In the data rows, zero lies at 4.5, halfway between 4 and 5.
Some points:
[4 6 4 6 4 3 8 3 5 6 6 3 3 5 5 5 2 5 6 5 4 4 6 7 4 2 7 2 2 5 6 3]
[5 4 8 2 3 2 2 5 3 8 5 4 5 7 4 4 2 7 5 6 7 3 4 7 4 4 4 6 6 5 5 6]
[3 5 6 1 2 7 3 4 5 7 7 5 4 4 4 8 5 5 4 0 4 4 5 5 6 6 3 2 3 5 3 3]
[5 5 7 6 4 7 5 3 7 5 4 7 2 7 4 5 5 5 5 7 2 4 3 6 7 3 5 4 8 2 3 5]
[1 5 2 4 3 7 4 3 6 7 4 4 3 6 6 4 5 6 7 5 5 1 5 3 3 8 6 4 3 8 6 4]
[2 1 5 6 6 6 3 4 4 1 5 4 6 4 3 4 5 7 5 4 5 6 4 4 3 5 5 3 4 2 2 4]
[6 3 4 4 3 3 7 6 9 6 5 4 5 9 4 3 7 4 3 2 2 3 4 4 3 6 6 4 5 2 7 6]
[3 7 5 6 1 5 4 2 3 6 4 4 4 3 6 4 6 1 4 4 6 4 6 6 4 7 4 4 3 2 6 4]
[5 7 5 3 4 6 2 5 3 4 3 4 7 4 8 6 2 3 3 3 4 3 4 7 4 7 2 5 5 3 4 7]
[6 3 5 4 6 6 8 6 3 4 5 5 4 5 4 3 5 5 7 2 5 5 4 4 4 5 9 5 3 3 2 7]
[5 6 3 4 4 6 2 4 7 6 5 6 5 3 6 4 7 6 6 4 5 5 9 6 1 3 8 6 6 5 1 4]
[4 6 5 8 2 4 8 5 3 8 2 4 4 4 5 5 4 6 6 4 4 7 9 6 3 5 2 3 6 5 4 5]
[4 3 2 5 5 2 4 5 4 6 1 5 7 6 3 5 5 1 5 5 5 3 6 4 3 6 6 3 9 2 5 1]
[3 2 4 4 3 7 6 4 1 4 3 5 5 2 5 4 3 2 4 5 5 4 5 3 5 2 7 4 4 5 6 5]
[1 4 6 5 2 3 6 4 4 5 5 2 7 3 5 3 4 7 3 3 2 4 3 5 3 4 4 6 6 6 4 7]
[4 4 4 4 7 6 4 4 4 5 4 6 3 6 4 5 3 1 6 3 2 6 2 3 2 4 1 6 3 4 4 1]
[4 6 4 5 5 7 4 7 5 4 6 4 6 4 3 6 7 2 5 3 5 7 7 6 5 5 3 6 6 5 7 3]
[4 3 4 5 4 5 2 4 3 6 5 5 3 7 4 2 4 3 4 2 7 4 4 4 6 1 4 3 7 3 4 3]
[4 4 4 5 1 6 4 6 3 3 4 1 4 6 3 4 3 3 5 5 6 2 4 6 7 2 6 5 5 7 2 5]
[5 3 3 4 8 5 3 4 4 4 2 4 0 5 4 7 4 5 7 7 1 3 6 4 3 3 4 4 2 3 2 6]
[4 5 4 6 4 6 5 4 7 5 4 8 7 7 5 5 5 8 3 2 3 8 5 4 8 3 2 5 3 3 6 4]
[5 4 6 6 6 6 3 6 4 5 8 7 3 0 5 5 6 3 3 6 3 0 5 7 4 7 7 9 3 4 7 3]
[4 6 5 4 3 8 5 5 5 5 1 8 4 5 5 5 1 5 2 6 3 2 3 2 2 3 4 4 6 4 4 4]
[4 3 3 3 3 4 7 6 1 3 4 8 5 6 7 4 5 4 5 5 3 4 4 7 5 4 4 8 7 7 2 4]
[4 5 2 5 3 1 6 2 5 3 5 1 4 4 5 4 4 6 3 5 2 5 6 3 4 3 6 6 5 7 6 5]
[3 4 3 9 6 4 4 6 3 3 4 4 6 5 7 5 6 2 5 1 5 6 7 4 2 1 4 5 4 5 4 6]
[6 5 0 1 4 3 7 6 6 2 5 5 3 1 5 6 2 6 5 3 7 4 2 7 3 5 4 5 5 1 4 6]
[6 5 3 5 4 3 5 7 5 7 8 3 6 4 3 3 5 5 7 7 4 4 3 2 6 3 4 4 4 3 5 7]
[4 2 4 7 6 3 5 6 6 5 6 5 7 4 7 5 6 3 4 3 4 1 5 4 6 5 3 4 3 3 0 6]
[5 4 4 5 5 1 6 2 5 4 4 5 8 5 7 4 5 4 7 4 2 2 4 5 4 4 5 3 5 4 3 3]
[3 5 6 4 5 4 5 8 5 2 6 8 4 4 5 6 3 5 6 5 8 2 4 3 3 2 1 7 6 5 7 5]
[7 5 3 5 5 0 4 5 3 5 5 7 1 2 4 4 8 6 3 6 4 5 2 2 3 7 2 4 5 3 5 5]
[6 7 6 6 6 4 2 4 7 2 2 7 3 4 5 2 4 5 5 7 6 4 6 4 6 7 5 2 5 7 6 6]
[4 7 5 2 9 1 5 2 2 4 4 7 6 3 3 5 6 5 4 2 7 5 5 5 5 6 6 2 3 5 5 7]
[6 2 4 4 6 4 3 2 4 7 9 5 3 6 9 5 2 5 5 7 6 6 5 3 4 4 4 6 4 3 9 5]
[5 4 9 5 2 4 6 4 4 6 4 4 4 4 2 5 5 6 2 4 8 3 5 4 4 4 5 6 4 4 2 2]
[2 3 2 5 5 4 3 5 6 7 6 5 3 4 4 1 4 7 2 4 4 4 1 5 5 4 4 5 8 5 3 7]
[3 6 4 7 2 4 3 5 3 3 6 2 3 5 4 5 6 4 7 5 6 6 3 3 8 5 6 7 6 3 5 6]
[4 3 6 5 4 3 4 4 5 3 6 5 3 5 5 6 2 5 2 1 7 5 4 3 2 4 6 8 3 5 0 8]
[8 1 5 3 0 2 3 6 7 6 5 4 4 2 5 4 3 2 4 5 0 9 6 4 6 4 5 5 3 6 4 5]
[8 5 3 6 7 3 2 6 5 3 4 3 7 3 5 7 2 5 2 3 3 3 2 6 5 2 2 1 2 8 6 3]
[8 3 2 6 2 6 2 5 6 3 6 6 4 4 3 3 5 2 3 4 7 4 4 6 7 3 6 0 3 4 3 6]
[5 5 5 7 7 3 7 3 5 5 5 6 5 3 7 4 1 4 5 6 6 3 4 4 7 4 4 5 3 3 3 1]
[8 4 4 5 5 7 6 4 3 5 2 3 2 5 4 4 2 4 5 1 5 1 6 3 6 8 4 3 5 6 7 6]
[6 6 2 4 4 6 5 3 1 6 5 6 6 6 5 2 3 7 7 3 3 5 3 5 9 4 4 7 3 3 4 2]
[6 9 4 6 4 5 1 3 3 4 6 6 6 7 4 4 2 6 3 4 4 6 3 3 0 6 6 4 4 3 4 3]
[2 5 5 4 7 2 4 5 8 5 4 4 3 3 6 3 6 3 5 4 9 6 7 6 6 3 4 4 5 6 5 5]
[5 3 3 5 4 2 6 4 3 4 4 6 4 5 2 4 7 4 1 5 5 2 5 6 6 8 4 6 3 5 4 4]
[4 5 1 3 2 5 4 5 7 7 3 3 6 7 5 8 5 5 5 8 8 5 1 5 4 6 3 6 2 5 2 4]
[2 3 5 5 4 6 4 1 7 1 4 6 7 2 4 4 5 4 7 4 3 5 2 2 7 6 5 4 5 4 6 6]
[2 5 5 6 7 6 7 6 7 8 5 3 3 5 4 7 4 4 2 4 4 5 4 5 7 5 7 3 6 6 5 4]
[6 3 5 3 5 3 4 4 3 5 4 4 3 6 4 7 6 5 4 5 6 7 7 2 4 6 2 4 3 5 4 4]
[3 4 5 4 5 1 4 6 5 4 5 8 5 6 3 6 3 3 6 3 6 2 6 2 8 4 3 5 5 4 5 6]
[4 7 6 9 3 3 2 7 5 2 1 1 2 5 7 2 4 4 2 4 5 5 2 4 5 4 5 6 3 2 5 3]
[8 5 8 8 5 5 7 5 3 4 5 5 6 5 4 5 4 6 6 6 4 7 4 1 5 8 6 3 5 6 4 4]
[3 7 4 3 4 4 8 1 7 2 5 3 5 5 0 2 3 1 4 6 6 4 5 4 4 4 3 5 3 2 3 3]
[4 7 4 4 6 6 6 6 6 5 6 5 5 3 3 5 2 4 1 6 3 4 7 3 3 3 7 5 4 4 5 6]
[3 6 6 1 6 5 6 8 5 2 7 4 7 6 6 2 6 7 2 5 3 4 6 4 6 3 5 3 5 4 4 1]
[4 4 6 5 0 5 4 4 4 4 6 6 7 5 4 2 6 7 5 5 4 3 7 2 1 4 1 1 3 4 4 6]
[8 3 5 5 4 6 4 3 5 4 3 5 7 0 4 6 3 3 5 4 5 7 5 3 6 4 4 5 7 3 5 7]
[3 4 5 3 4 5 3 1 4 4 2 6 7 4 2 4 5 4 6 6 4 6 3 7 3 2 5 7 3 5 7 7]
[5 6 4 3 5 4 4 5 4 4 3 2 4 7 6 5 4 6 7 3 6 5 7 6 5 6 7 4 3 0 6 7]
[1 2 5 6 5 2 6 7 3 5 1 5 4 5 3 7 4 4 4 8 2 6 4 6 6 5 5 3 2 4 5 6]
[7 4 7 6 5 4 4 4 5 4 5 4 5 3 2 7 2 5 7 3 6 5 5 4 4 3 5 6 9 6 3 1]
[3 6 8 3 3 2 4 3 4 3 5 5 4 2 7 7 4 4 6 2 3 2 4 3 5 5 6 2 5 3 7 3]
[5 4 5 3 3 4 4 8 3 4 3 8 3 1 6 2 4 5 5 4 5 8 4 4 5 5 6 4 1 6 6 0]
[5 3 9 2 5 6 4 4 6 4 5 3 6 5 7 4 6 4 6 8 6 5 4 6 5 3 6 4 1 3 3 3]
[5 6 4 5 4 6 4 6 5 5 5 4 6 5 5 5 7 4 5 4 7 5 4 2 1 5 7 6 3 6 6 4]
[4 5 4 5 8 3 1 3 5 4 6 3 3 5 2 5 7 3 6 2 2 4 3 4 5 3 4 6 4 5 4 3]
[4 6 5 2 7 5 5 8 2 9 4 3 6 2 3 0 5 1 5 5 5 5 4 2 2 4 2 4 4 4 4 5]
[4 3 5 6 5 5 2 5 4 6 3 5 4 4 2 5 4 3 7 5 6 3 4 6 3 6 7 4 6 7 3 4]
[4 9 5 5 4 3 5 6 4 5 7 6 5 5 4 6 4 5 6 5 2 5 2 9 3 3 4 2 6 6 4 4]
[4 5 4 2 7 5 5 2 3 7 7 3 6 5 2 6 3 5 3 4 6 4 2 2 5 3 5 3 5 5 5 4]
[6 5 4 6 5 6 6 2 6 6 3 2 4 0 5 3 8 9 6 5 5 4 5 5 6 4 2 6 4 5 3 3]
[4 5 7 2 6 6 4 5 5 4 2 2 1 5 4 3 6 5 6 4 1 5 4 4 5 4 3 4 5 5 4 5]
[6 3 5 2 4 5 7 1 2 2 8 3 3 7 7 2 6 2 4 5 3 4 6 5 4 6 3 3 7 8 4 4]
[4 6 7 3 5 4 5 9 7 1 5 2 6 7 5 6 5 4 6 5 5 5 4 4 5 7 4 6 5 6 5 4]
[3 4 5 3 6 6 2 5 6 6 3 3 7 2 5 3 2 4 5 5 3 4 7 3 5 9 4 6 6 6 2 5]
[4 4 6 6 4 7 5 5 4 4 5 7 5 6 3 5 6 7 5 4 5 3 5 5 3 3 5 4 3 8 8 7]
[6 2 4 7 7 7 5 6 3 5 5 3 8 6 6 4 4 8 3 6 6 5 3 7 4 5 5 5 6 3 7 5]
[4 2 4 4 4 4 2 3 2 3 4 2 5 3 4 8 6 5 2 7 6 5 5 5 4 4 3 3 7 3 6 2]
[1 2 3 6 5 5 5 4 7 3 6 5 3 4 4 2 1 4 5 4 6 9 3 8 3 9 3 2 6 5 5 3]
[7 7 5 3 6 4 3 4 5 5 2 6 5 4 4 2 5 4 1 6 4 4 4 5 4 3 6 3 6 6 5 6]
[6 6 5 4 6 4 5 1 6 7 2 6 6 8 8 5 7 3 2 3 6 7 3 4 6 6 5 7 4 8 4 5]
[3 8 1 5 5 5 4 4 4 2 7 4 4 6 3 6 3 4 4 8 4 4 9 2 8 5 2 5 5 6 3 6]
[4 3 7 4 5 5 4 3 3 3 3 4 3 6 3 3 4 7 2 3 4 3 9 5 5 4 3 7 4 3 6 5]
[7 5 2 2 4 5 8 5 7 3 2 4 2 5 3 4 7 7 5 3 5 4 5 6 3 3 2 5 6 5 7 4]
[7 5 7 5 6 5 5 4 4 5 8 5 3 4 3 5 4 2 4 6 3 6 5 9 3 6 2 5 3 3 4 7]
[3 5 5 3 4 6 6 4 3 5 5 4 1 3 8 7 9 4 3 6 4 5 3 2 5 2 5 2 9 3 4 6]
[4 5 2 2 5 4 2 6 2 4 4 5 4 4 2 5 5 6 3 5 2 7 7 5 6 5 9 7 5 3 4 3]
Along one direction, these points spread out more than along any other. How many in every 100 of the points above lie lower along it than each point below? Answers are rounded to whole numbers. More than half of the points above lie lower than the first one.
[1 2 5 6 5 2 6 7 3 5 1 5 4 5 3 7 4 4 4 8 2 6 4 6 6 5 5 3 2 4 5 6] 34
[5 7 5 3 4 6 2 5 3 4 3 4 7 4 8 6 2 3 3 3 4 3 4 7 4 7 2 5 5 3 4 7] 16
[4 6 5 4 3 8 5 5 5 5 1 8 4 5 5 5 1 5 2 6 3 2 3 2 2 3 4 4 6 4 4 4] 71
[5 3 3 5 4 2 6 4 3 4 4 6 4 5 2 4 7 4 1 5 5 2 5 6 6 8 4 6 3 5 4 4] 56
[7 5 3 5 5 0 4 5 3 5 5 7 1 2 4 4 8 6 3 6 4 5 2 2 3 7 2 4 5 3 5 5] 18
[3 2 4 4 3 7 6 4 1 4 3 5 5 2 5 4 3 2 4 5 5 4 5 3 5 2 7 4 4 5 6 5] 36
[2 3 2 5 5 4 3 5 6 7 6 5 3 4 4 1 4 7 2 4 4 4 1 5 5 4 4 5 8 5 3 7] 80
[2 3 5 5 4 6 4 1 7 1 4 6 7 2 4 4 5 4 7 4 3 5 2 2 7 6 5 4 5 4 6 6] 26
[6 5 3 5 4 3 5 7 5 7 8 3 6 4 3 3 5 5 7 7 4 4 3 2 6 3 4 4 4 3 5 7] 59
[6 5 0 1 4 3 7 6 6 2 5 5 3 1 5 6 2 6 5 3 7 4 2 7 3 5 4 5 5 1 4 6] 13
[3 4 5 4 5 1 4 6 5 4 5 8 5 6 3 6 3 3 6 3 6 2 6 2 8 4 3 5 5 4 5 6] 17
[5 6 3 4 4 6 2 4 7 6 5 6 5 3 6 4 7 6 6 4 5 5 9 6 1 3 8 6 6 5 1 4] 74
[4 2 4 4 4 4 2 3 2 3 4 2 5 3 4 8 6 5 2 7 6 5 5 5 4 4 3 3 7 3 6 2] 23
[5 4 8 2 3 2 2 5 3 8 5 4 5 7 4 4 2 7 5 6 7 3 4 7 4 4 4 6 6 5 5 6] 73
[4 7 5 2 9 1 5 2 2 4 4 7 6 3 3 5 6 5 4 2 7 5 5 5 5 6 6 2 3 5 5 7] 9
